In the rows, zero is written as 128.
Rotation paths and how fast each direction turns (degrees per step)
Each turn is a multiple of 5 degrees from 10 to 175, or 0.
Each row of a path follows its step; steps can be skipped.
Rotation 1:
step 0: [125 131 132 125 128 133 129 132 128 125 138 129 126 127 122 126 126 142
 131 130 125 130 135 130 132 121 127 118 131 122 129 129 137 130 135 129
 120 134 123 122 140 127 131]
step 1: [132 134 126 135 137 121 126 136 124 126 128 129 131 128 126 129 133 129
 122 130 124 129 126 125 135 134 124 120 136 117 130 126 139 129 125 128
 137 126 124 122 122 123 122]
step 2: [132 124 121 135 126 132 127 125 127 121 116 132 129 129 121 129 130 132
 115 125 116 125 125 122 127 131 132 138 122 127 131 125 128 128 132 126
 128 124 128 119 129 130 121]
step 4: [129 130 118 126 130 128 128 132 122 131 135 119 128 135 132 136 129 136
 125 127 134 129 125 128 131 123 133 123 131 131 121 131 131 121 137 122
 142 130 130 135 125 129 127]
step 5: [130 128 120 127 140 130 134 124 122 125 125 119 114 124 127 137 124 129
 132 127 127 126 134 130 128 132 141 134 131 126 128 121 126 134 128 125
 127 126 130 126 123 124 125]
step 6: [126 124 128 122 137 124 119 124 133 121 129 140 128 128 118 130 125 125
 130 126 135 126 140 128 127 130 135 134 135 130 128 137 129 125 126 122
 126 130 130 120 132 128 132]
step 7: [123 129 128 120 121 117 119 128 125 133 131 130 130 133 117 137 133 129
 123 130 133 128 124 127 126 128 127 126 134 126 130 129 131 129 133 130
 124 135 126 136 132 115 122]
step 8: [126 130 128 126 128 129 123 123 122 120 136 127 125 125 128 127 123 128
 125 117 120 140 121 130 123 131 122 126 132 126 135 120 120 125 129 125
 132 124 127 129 121 121 117]
step 9: [123 121 127 131 127 132 138 126 130 119 131 134 126 125 119 130 126 124
 130 120 122 130 130 121 139 117 126 126 125 128 134 127 126 123 133 121
 124 127 121 125 123 128 138]
step 10: [123 132 133 129 128 127 124 132 121 129 126 125 133 131 127 129 134 126
 128 120 128 119 135 124 138 131 127 118 125 123 130 123 132 130 128 120
 130 144 127 131 131 134 131]
step 11: [133 134 128 125 131 130 125 131 122 126 128 128 130 123 134 126 132 133
 116 129 115 129 124 130 124 126 144 119 136 122 129 127 130 128 132 123
 124 130 131 129 131 131 125]
[129 129 127 127 130 129 125 129 129 126 129 129 131 130 129 126 127 128
 127 125 128 131 128 129 129 130 126 129 129 129 128 131 126 126 127 126
 132 128 129 127 129 132 127] => 160
Rotation 2:
step 0: [124 123 131 120 125 129 133 129 126 131 126 126 125 129 123 123 139 130
 125 126 122 129 136 126 130 117 120 124 132 116 135 128 125 117 127 125
 126 131 135 132 131 132 135]
step 1: [127 129 128 130 126 121 125 124 126 121 128 129 127 127 135 132 133 128
 126 122 122 140 136 131 126 127 125 136 134 128 127 122 124 128 130 127
 126 127 140 136 141 137 134]
step 2: [123 137 130 131 127 121 137 125 125 129 123 137 133 121 133 125 135 124
 123 122 133 128 132 126 116 121 126 123 132 131 127 128 125 120 129 129
 118 127 124 130 135 131 128]
step 3: [119 125 129 131 130 121 131 123 128 128 125 121 127 127 129 127 142 125
 129 117 122 136 133 133 131 128 134 120 128 124 131 125 123 120 122 134
 127 127 125 131 119 132 131]
step 5: [132 131 130 131 129 116 129 116 131 134 122 129 128 130 131 122 134 123
 123 126 129 136 121 135 132 123 121 124 139 125 133 124 131 128 133 124
 122 123 128 133 133 133 131]
step 6: [120 130 120 125 130 125 126 130 125 133 126 130 130 113 128 121 136 126
 131 124 130 137 125 125 131 125 132 124 140 120 127 132 123 127 125 131
 119 133 133 130 129 134 131]
step 7: [121 131 130 128 128 115 130 133 128 122 133 128 138 125 124 128 130 130
 130 121 121 133 127 130 136 126 119 124 130 124 137 125 116 117 132 127
 130 129 131 134 132 128 129]
step 8: [130 138 121 125 128 126 136 124 128 125 127 124 123 128 130 132 135 116
 128 121 127 134 131 127 133 121 128 128 125 132 137 132 126 125 135 124
 121 126 136 133 135 137 127]
step 9: [126 127 128 129 116 122 134 126 120 129 130 123 129 132 126 125 140 125
 122 131 126 135 130 122 128 118 126 122 139 127 122 133 121 125 126 127
 122 121 127 133 130 130 130]
step 10: [119 123 124 131 136 120 129 127 126 130 127 124 127 124 133 122 129 125
 127 122 123 137 139 134 126 131 120 129 135 131 126 139 119 124 131 132
 129 130 132 131 130 133 133]
step 11: [122 130 131 131 134 126 134 128 127 125 119 136 128 127 134 120 128 120
 121 129 126 131 128 126 132 114 128 129 130 126 135 123 118 118 133 130
 131 130 128 134 128 134 125]
[128 128 126 127 127 127 131 134 129 128 128 128 126 130 130 128 127 128
 124 130 126 128 130 127 128 127 127 130 127 128 126 131 126 127 129 127
 128 127 130 127 128 129 130] => 35
[132 129 129 128 128 131 129 127 128 128 129 125 127 131 128 131 130 128
 128 128 127 126 126 128 127 126 127 130 132 130 128 125 128 129 128 128
 128 128 131 129 130 129 128] => 95
